A single turn carries every row of the set below to another of its rows. Some are shown first; where does it send the rows asked next?
buge: [  4   2   7  13 -14 -18  -3  -1  18   4  -1   7  14]
piz: [  0   4  -8  14  -1   4   4 -22  20   6  -5   7  -6]
veput: [  5   1   1  19 -15  -9   3   5  -4 -17 -12   3 -11]
Divo: [  2  -1 -20   9  -6  -2  28   7   0  20 -10  -5   1]
vagu: [ 11  -3  12  15  -1 -15  16  13  16   2 -10   6  10]
pepur: [  9  -9  -7 -14  -8  -5  33 -11  -6   5  -4   1   3]
mib: [  9  10 -11   9   1  -3  21  11 -19   6 -12  -1   1]
bof: [ -6 -16   1   9  -7 -23  21 -14  23   0  -3   9  -6]
mok: [ -3   2  -3  29 -21 -13  31   5   9   4   0   9   5]
zana: [-4 16 -4 17 -3  9 -1  6  0 -3 -5  1  9]
vuzo: [  9   5  -3  11 -16  -9   7   8   8  12 -18  17  15]
Gomur: [  2  -1   0  11  -1 -22  20 -21  21   5 -17  19   9]
nifas: [ -9   8  -9  -7  -8   3  28 -15  -6  23  -8   6  -2]
tifod: [-14  11   8   2  -4 -23  31  -5  -4  -4 -26  18   0]
zapeb: [-20  14  -9   2  -8   3  18  -9 -10   4 -14  -9 -16]
Pibe: [ -1   8   2  11 -12   2   6   9  -8  -7   1 -15  -5]
Biv: [ -5   8   0  12   4 -19  14 -18  22  -8  -2 -17   9]
mulu: [-11  28  -1  -3 -16 -14  22  -6  -3 -14 -19   8   7]
fezi: [-19  11   1   4  -1 -30  10 -15   1 -15 -13 -12   2]
fik: [  6  17   3  -2  -8   1  39  -7   3   0 -20  -1   0]
mov: [ -8  -1   2   7  -7  -3   9 -37  10  -5  -7  -1   1]
Rurif: [ -5   3   4  11 -10 -15   7 -13  32   9 -10  13  -2]
des: [-10  15  -2  11 -20  -2  22  -2   3   1 -20 -20 -12]
vik: [-25   4   2   0  -8 -28  29 -18   2  -1  -8  -5  -7]
Gapof: [  0   2 -23   4  -9  -6   2  10  14  13  -8  -1  -3]
dela: [-17   6  -3   7  11  -5  12 -21   1 -12   0  -8 -11]
bimeb: [ -6   4   3   6  -3  -2  37 -22  -8  -5 -19   3 -13]
saset: [-15  -5   5  -2  13  -1  -2  -9  -2  -7 -10   3  -6]
zefub: [ -5  -3 -17   0  12 -29  19  -6  -4   5  -5   3  15]
padu: [ -2   3   0   8 -23  10  -5  -9  -2   2  -7  -3   6]
lodim: [ -7   4 -13 -15 -16 -20  16 -11 -12  -7  -3  11   8]
nud: [  0   1  -3  13 -13 -19  23  22   7  10  -3   6   3]
fof: [ 10   2  -3  15  -5   1  -6 -11   8   2   5   1  10]
vuri: [  8  14   8   4 -12 -31  15 -10 -10 -12 -15   3   3]
tapi: [  6   8  -7  -7   7 -12   8 -10 -19   5 -12  10   7]
davev: [ -5  14   8   6 -27 -15  35 -15   4   7 -12  -2  -6]
sitib: [  3  -1   1   8  -1 -35  31   1  -6   1  -7   2  10]
zeg: [-10   5   1  -1 -14 -17  20   6 -21   2  -9  14  13]
sudo: [-24  -4   1   8   7  -7  28 -11  12  14   1  10  10]
piro: [ -3  -4  -4   3 -12   2  27 -10 -25   2  -1  -1   2]
firo: [ -8   0  -1   2 -15  -2   7  -6  21   6  -4 -23  -4]
zafin: [-22   3 -14  10  -9   1   5 -21   8  -4   2   4  -8]
zutof: [-17   0  -8   9   9 -27  30  -8  16   5  -4  14  -4]
Pir: [  4  10 -21  16   8 -24   9  -3  18  -1  -7   5  10]

bof turns into zafin
des turns into Divo
sudo turns into saset
Where do these go?
zutof turns into dela
mulu turns into fik
vuzo turns into Gomur
firo turns into Gapof
piro turns into zeg
tapi turns into vuri
vik turns into zapeb
fof turns into buge

A single turn carries every row of the set below to another of its rows. Some are shown first; where does it send the rows asked next?
geluv: [  9  -6 -17   2  -2 -36  -3   6 -11   3   7  -3   8   9  -7   0  -1  -4
  14   2  16  -9  -2  12  11  -2   5 -11  12  -5   4   1  -8   6 -10  12
   0  -1]
radot: [ 12   3 -10  13   6 -17  14 -15  -5 -12  11  -4   8 -16   5  14   7  -3
   3  17   4  -5  -1 -14  15 -13  -2  18   9  27  -6  10 -11 -18  -4  14
   4  14]
nupev: [ 20   3  -2  -7  -2 -23   9  -9  -1 -11  -7 -20   5 -10  -3 -11 -15   1
   6  10  11  -2   8  -1  24   5   2 -19   4  23 -16  -2  -2 -10 -11 -14
  11  -9]
samo: [ -6   4  -5  20   9   7   9  12   7  -4  -7   3 -18  12 -13 -18   3  12
   9 -11  20   6  -4  -5 -17  13   5  12   9  18  -7   8 -13 -16   1  -5
   1   1]
folo: [ 14  -8  -7 -16   2 -26  -5  -7   4  -8   1   3   0  -3 -19   1  -6   6
  34   8   2   5   3 -17  11  -4  11 -10   7  18 -18   3   9   1   4  17
  -6  14]
revo: [ -1   5   3   2  18  -2   9  -1   8   3  10 -13 -16  -7  -1   2  21  -3
  -4   3  -6   1  -1 -13 -14 -10 -15  27  15  30 -13  -3  -9 -19   5  -1
   0   8]
nizi: [-15   3  -7  20  14  -2  13  -1   8   3  27   2   6   8 -14  -3  -3  -7
 -16  -3   4 -14  -5 -16 -20  -2  -6   5   1   1  -7  -6   4   0  11  -8
   2  10]
nid: [  5  16  -4   4   8   3  -6  14 -10   4  -6  -2  -6  13   8  -5   2  -7
  14  18   2   8  12 -18 -16  -6  -4  31  -8   7 -12   7  -9  -2 -10   5
 -18   1]
Litib: [ -6  11   2  15  31   7  19   9  -8  23  -2 -14  -7  -7  -5   4  -8  -2
   3   7  11 -10  -1  -2 -12   1   1   5  -1  -1 -11   5   0  -6   5 -14
  16   0]
nadog: [  7  11  -5 -18  -9   0  -1  -6   0  -4  -5  -6   9  -7 -13 -11 -12   6
   5  22   5  -4  23 -19  10   0  12 -10 -20  -6 -10 -10  10  -3   3  -6
  -7   2]
Met: [ -8   0   9   5   3 -14   2  -6  -5   8   7  19   8  -5 -20  13   8   6
  21   1  10  -8  12  -8  -6 -11  17  12  10  20 -13  12  -6 -14  21   5
  -8   5]
duta: [  7  11   8  16  -4   3  -6   2  -3 -21  -7   9  -5 -11 -20 -18 -15   0
  10 -14  10  -1   8   6   5  -1  11  -3   5   8  -8  18  -6  -2  10  -4
   6  18]
Dap: [ 16   1   1   7   4 -13   4 -10   0 -10  -5 -17   7 -16   5 -19  -1   5
   6   0  11  -1  16   3  -1   4 -15   8 -11  17  -3  21 -21 -28  -4 -17
   4   4]
Pigi: [-16  10  -2  16  12  -2  17   0   8  11  18   6  13   5 -12   3  -3 -18
  -7   5  -6 -17  -8 -16 -15  -5 -10   1   7   0   1 -12   7   1   6  -8
   7   7]
gatap: [ 24  16  -5   1   5  -6   4 -17   9  -5  12 -19   2  -4   4  -4  13 -17
  17   3  18   9 -16 -15 -12 -13  -6   3  -1  20 -26  -1 -21   6  -5  -4
 -19   3]
maned: [ 19   3   5  -6   2 -24   9 -17   2  -9  -6 -19  -3 -12  -2 -12 -12   2
   7   7   7  -1   5   2  25   5   4 -18   9  21 -18  -1  -1  -7 -13 -11
   7  -8]
dafir: [ -8  -1  -2   3   7  -2  20   0  -6  -4   7  -1 -19  -1 -25  -6  17  -3
  20   1  -1  -8 -13  -9  -5   4   9 -25   2   0  -8  13 -22   6  -3 -12
   1   6]
banid: [ 18   7 -10   2 -10 -27  19  -7   5  14  -1  -4  18   6   0  -2   6 -13
   9  23   4  -7  -1  -2   2   0  -1  -2  -9  -8  -7  -3   9  -4  -7  11
  12 -19]
rog: [ 13  -9  -6 -12   0 -27  -6  -3   3  -3  -1   1  -1  -1 -19   6  -5   4
  28  13   0   3  13 -15   7  -5  13 -12   8  17 -17   0   7   7  10  19
  -5  17]
nabaz: [  5  -1  -2  13  -4 -23   0   4  -9   8  -7  -2  -4 -11 -11  -2  17   1
  23   5  10   4 -12 -41   0  -5  -7   0  10   3 -17  -3 -19  10   1   9
  -1  -6]
ris: [ 10   3 -18  15 -10  15  12  -1   6  -3   5  -3   3  14   7 -22   3 -14
   8   6   6   1  15  -5 -13  -4 -12  16  -6  -6   3 -17  -9  -2 -14   2
  -9   7]
tera: [ -4   0 -10  19  12   8   8  17  11  -3  -4   5 -18  16  -9 -19   2   6
   6 -10  19   4  -1  -2 -18  10   5  11   5  15 -11   9 -12 -11   6  -7
   2   6]
zovor: [ 11  12   8  -3   0   6  11  -2  12  -1  -7 -18 -10 -18  -1 -12   6  -9
  18  23  25   5  -1 -13 -10  -8  -2 -26  15   5  -6   1 -11 -12  -4 -22
  -1  14]
lofa: [ -3   7  -6   5  16  -1  11   0   7   2   9 -13 -15  -5   3  10  19  -6
  -7   2  -9  -4   2 -12 -14  -7 -14  26  12  33 -13  -2 -11 -16   2  -3
  -2   5]
kireb: [ -1  12  -2 -13  -4   3  -4  -5  11  -2   1 -10  11  -9 -14 -10  -9   1
   7  15  -3  -3  14 -14  -4  -6  11 -13 -26 -10  -3 -15  12   0   7  -6
 -10   5]
Getur: [ 20  10  -6  -1  -6 -33  18  -7   3  17  -7  -4  14  -1  -6   2  -4  -8
   8  23   7  -5   8  -5   3   3  -5  -6  -5  -6 -14   5  16   1   1  15
  12  -7]
tived: [ 14   0   6  -5  -1 -10  -9   2  -8 -14  25 -25  11 -13  -2  -6  -2  -4
   6  11   7 -10   9  -8  -2 -12  11 -14  -1  15  -5  -9  17   1  -7 -18
  -9  16]
zav: [  7   6 -23   9  -9  10  15  -2   0  -4  11  -3  -4  15   5 -17  12 -14
   0  -2   7  -5  17   4 -19  -5 -16  19   5   4   3  -8  -9  -4 -10   0
  -7   4]

nid turns into geluv
Getur turns into nizi
Where do these go?
gatap turns into nabaz
folo turns into samo
duta turns into Dap
tera turns into nupev
kireb turns into ris

A single turn carries every row of the set below to another of its rows. Some are shown first; where does it send the rows asked next?
Dor: [ -1 -25  -3  12  -7 -15  -8 -16  -1  -2   3  10  -4  -7 -13 -13  14 -12
  -2  -9  10]
faki: [ -2 -10   5   3 -22   5 -10 -14   9  24  18   0   3   1   3   2  15   8
   9  -7   4]
vofif: [  1 -21   2   4   6  -9  -5   7  -5  -2  -1   9 -13   4  -5 -14   1 -19
  29  -4  10]
Gasa: [  0 -14   3   8   6 -18   2  -7  -8  -7  -7  10  -9  -7 -12 -18  12 -22
   6  -6   7]
Zonut: [  9  15   6   6  20   4   4   1   7  -1  -8 -10   5   3   5   2  -6  -5
   6  22   4]
dozar: [  7   0  -3   5 -16   5 -20 -13  17   7   7  14   7 -15 -18 -11   0  12
  -8   5   1]
Saka: [  6  13  11  -2   7  -3  -4   5   1  -2 -11  18  -8 -15 -17 -25  -4 -13
  14   2  -5]
vemu: [  4 -12  -2   3 -17  -1 -21  -8   9   6   7  22  -3 -15 -21 -19   1   2
   4  -7   2]
zurev: [  1 -33  -7   8 -10  -4 -17  -4   5   4  11   7  -5   4  -6  -6   3  -5
  18  -6  15]
kefu: [  9  20   3   4  -2   7 -11 -10  17   4  -3   8   9 -16 -14  -9  -4  10
 -10  14  -4]
Tis: [  1   8   8   3 -11  10  -2 -14  13  23  11  -9   9   1   8   8  11  11
   1   6   1]
vaf: [  5   3   9   3  21  -4   5   9  -4  -5 -11   0  -7   4   1 -10  -4 -19
  23  10   4]
nukuz: [ -8   2 -14  -2 -16 -14  -3  15  12   8 -13  17 -11  11  18   0   4   8
   5   1 -14]
Nadam: [  1 -17  -6  15 -10  -8 -10 -23   8   0   5   2   6  -8 -10  -4  14   0
 -16   1  10]
Fogi: [ -1 -21 -18  -4 -11  -8 -16   0  -5   4   9   4 -12   8 -12 -10   3  13
  15 -14   8]
dedo: [ -8   5 -13  -3 -14 -13  -1  16  12   8 -14  16 -10  11  19   0   3   8
   4   3 -14]
voka: [  6  12 -14  -2   1   3  -6  -6   6   3   2 -14   5   7  -2   4  -3  27
  -7  10   2]
bidu: [ -8   5 -13  -2 -15 -13  -2  15  13   9 -13  16  -9  11  19   1   3   9
   3   3 -14]
revi: [  9   3  -3  11   3   8  -7 -10  17   4   4 -11  13   3   4   9  -2   9
  -6  21   8]
Tif: [  2 -10 -20  -1 -13  -1 -16  -8   5   7  11  -5   0   8  -8   1   1  27
  -2  -2   7]
Pof: [  2  12  -4  -9  17  -8   5  12 -12  -4 -11  -4 -14   8  -5 -13  -4   0
  20   0  -1]
nava: [ -1 -10 -10  -8   3 -12  -4  10 -13  -2  -3   5 -18   8 -10 -17   0   0
  25 -13   4]
fus: [  6  12   6  11  15  -8   8 -13   3  -6 -12  -5   6  -8  -4  -5   7  -9
 -13  14   2]
vid: [  3  22  17   0   4   8   8  -6   7  18   1 -10   4   1  10   3   8   2
   8  10  -3]
Subil: [  5   2  -1  14   2  -5  -2 -22  10  -2  -1  -5  11  -8  -5   1  10   2
 -21  13   7]
Povo: [  6  24  -6  -5  17   0   4   4  -2  -1  -9 -13  -2   7  -1  -2  -6  13
   4  11  -2]
Vad: [  5 -21 -10  11 -11   4 -18 -12  15   7  13  -3   8   3  -2   6   3   9
   0   7  13]
Kufun: [  3  -5   5   0  -6  -6 -13   1   1   1  -2  24 -10 -15 -21 -26   0 -10
  16  -8   0]
pul: [ -5 -17   8   0 -17  -1  -6  -5   0  20  13   6  -8   2   0  -7  15  -5
  24 -15   4]
Roz: [ -8   3 -13  -3 -14 -13  -2  16  12   8 -14  17 -10  11  18   0   3   8
   6   2 -14]
Pumo: [  0  17  20  -3   9   1  12   3  -3  15  -3  -3  -6   1   8  -6   8 -12
  23   1  -4]
Dagam: [ -3  -3  16  -3  -2  -4   4   3  -7  16   3   5 -13   2   3 -12  12 -15
  31 -11   0]
Naf: [ -8   3 -14  -2 -16 -13  -3  15  13   9 -12  16  -9  10  18   2   3  10
   3   2 -13]
kovo: [  3   4   8   8  17 -14   9  -6  -6  -9 -14   2  -4  -7  -7 -14   9 -21
   0   5   3]
tibo: [  9  26  10   0   9   3  -3  -1   9   0 -11   9   2 -15 -13 -16  -6  -3
   1  13  -6]
novi: [ -8   2 -14  -2 -16 -13  -3  15  12   9 -12  17 -10  11  18   1   4   9
   4   2 -13]

novi turns into Naf
kovo turns into Gasa
Where do these go?
kefu turns into tibo
nava turns into Fogi
Dagam turns into pul
zurev turns into Vad

A single turn carries every row of the set below to another of its rows. Some are shown first; where does it send the rows asked next?
pobi: [  5  19   2  13  21   0  -3   2   5  -5  -7 -11   0  14   0  -9   2  21
  -7   9   0]
nuper: [-10 -12  -4   5  12  -5   9  -6   3  24  -7  -1 -10   4 -15   6  -2 -22
   3   8   2]
duf: [ -7   0   2  -3 -19  -5 -10  -2  -5  18  -1  13   1  17 -17   4   7   3
  -5   4   1]
kupo: [  7   1   0  -5 -10  -8  17  -5  -4   4   0  13   5   3 -12  -1   7 -19
  16  16   9]
tugi: [  8 -13  -3  -6   4   5 -20   0   7  -5 -10   2   6 -13  12   3 -14  -2
   5 -15 -13]
nuru: [ -4  -4  -8  11   2 -14  -2  -3   1  24  -2  -6 -14   2 -21  13   2 -21
   6  -6  -1]
Ketu: [  4 -15  -3   3  -4   8 -10  -5   2 -14 -17   0   3  -5  22  -2  -3 -12
  13   9  -3]
nozur: [ -5  -4  -1  -4  15  -4  17  -3  11  -1   9   0   2 -23   3  16   5   2
  -9  13 -12]
mis: [  0  -3   4   0  -2  15  -5   5   7 -11 -10  -7 -15 -11  24  -1 -11 -11
   5 -15  -1]
zek: [ -3   6  -2   4   4 -18  14   7  -3 -10  16   7   2 -15  11   8   0   8
 -18  -7  -8]
Lev: [ 10  -2  -6  14 -10   9 -14  -4   5 -13 -17 -12   2  -9  12   3 -11  -8
  10  -3 -15]
tibif: [ -4   5  -1   4   7 -14  18   6  -2 -10  14   7   4 -15  10   6  -4   8
 -19  -4  -9]
Dubu: [-12  -4  -6  -1  11  -6  15   4  13  19 -13   0  -6  12 -11   1  -1 -12
   7  15   9]
zimi: [  9  18   5  -6  13   1   3   7  -6 -10  -2  -7 -11   6  10 -17   2  18
  -1 -14   7]
Lurin: [  8  17   6  -6  14   1   5   7  -7 -10  -3  -6 -11   6  10 -17   2  17
   0 -12   7]
Zug: [ -4   0  -1   8 -26   1 -10  -2   2  14  -1  13   3  16  -6  12  12  -2
   6   2   7]
fufun: [  3   3   9   6 -13  -8   7  -1  -7  -2  -5  11   4   5 -13  -9  -1 -27
   8  14  11]
munir: [  2   4  -5  -1   1 -17   4   0   6  -2  15  -4  -2 -25   0  24  12   4
  -5  -1 -12]
mebe: [  5  13   2   6  13 -12 -13   5  -2  -6   0  -3  -3  15   7  -6  18  18
   1   8  10]
mosi: [ 13  17  -3   9 -12  -1  16  -6   2   5  -3  -2   5  -2 -26   3  -7 -12
  10   4  -7]
minul: [ 14  17   4  13  26   1 -12   0  -3  -4   6  -3 -17  12  14  -4  -6   3
   1   2   1]
Ziv: [ -2   8 -12   9  -6 -18  -2   7  10  19  -8 -10 -11   9 -19  12   3  -9
  11  -5   4]
repe: [  1   1   7  -9   9   7  12  -3   4   0  17   2  -6 -22   8  10   8   8
  -9 -17  -2]
Dil: [ -8   4   1  12 -12  19   7  -7  10  16 -10   6   8  15 -13   7  -7   0
  -5  10  -3]
Bip: [  1   2   7  -7   9   9  12  -3   4   0  16   1  -6 -22   7  12   7   9
  -9 -18  -3]
losat: [-10   4   4   0 -10   7  -1  -5   0  20  -6   8   4  16 -22   0  -6   5
 -13   8  -5]
Gula: [  0  -2   5   0  -3  13  -6   6   6 -11  -9  -7 -15 -11  25  -1 -11 -12
   6 -17   1]
zoz: [ 14  14   4   9  24  -2 -14   1  -3  -5   6   0 -17  13  17  -5  -2   2
   2   4   5]
kilup: [  8  14   5  14 -15  -4   6  -3  -4   0  -7   0   4   1 -24  -7 -12 -22
   4   5   0]
gipek: [  6 -17  -1  -9   6   6 -18   0   8  -6 -10   5   7 -11  14   1 -14  -3
   5 -11 -10]

mebe turns into munir
losat turns into nuper
Bip turns into mis
Where do these go?
mosi turns into Dil
tibif turns into gipek

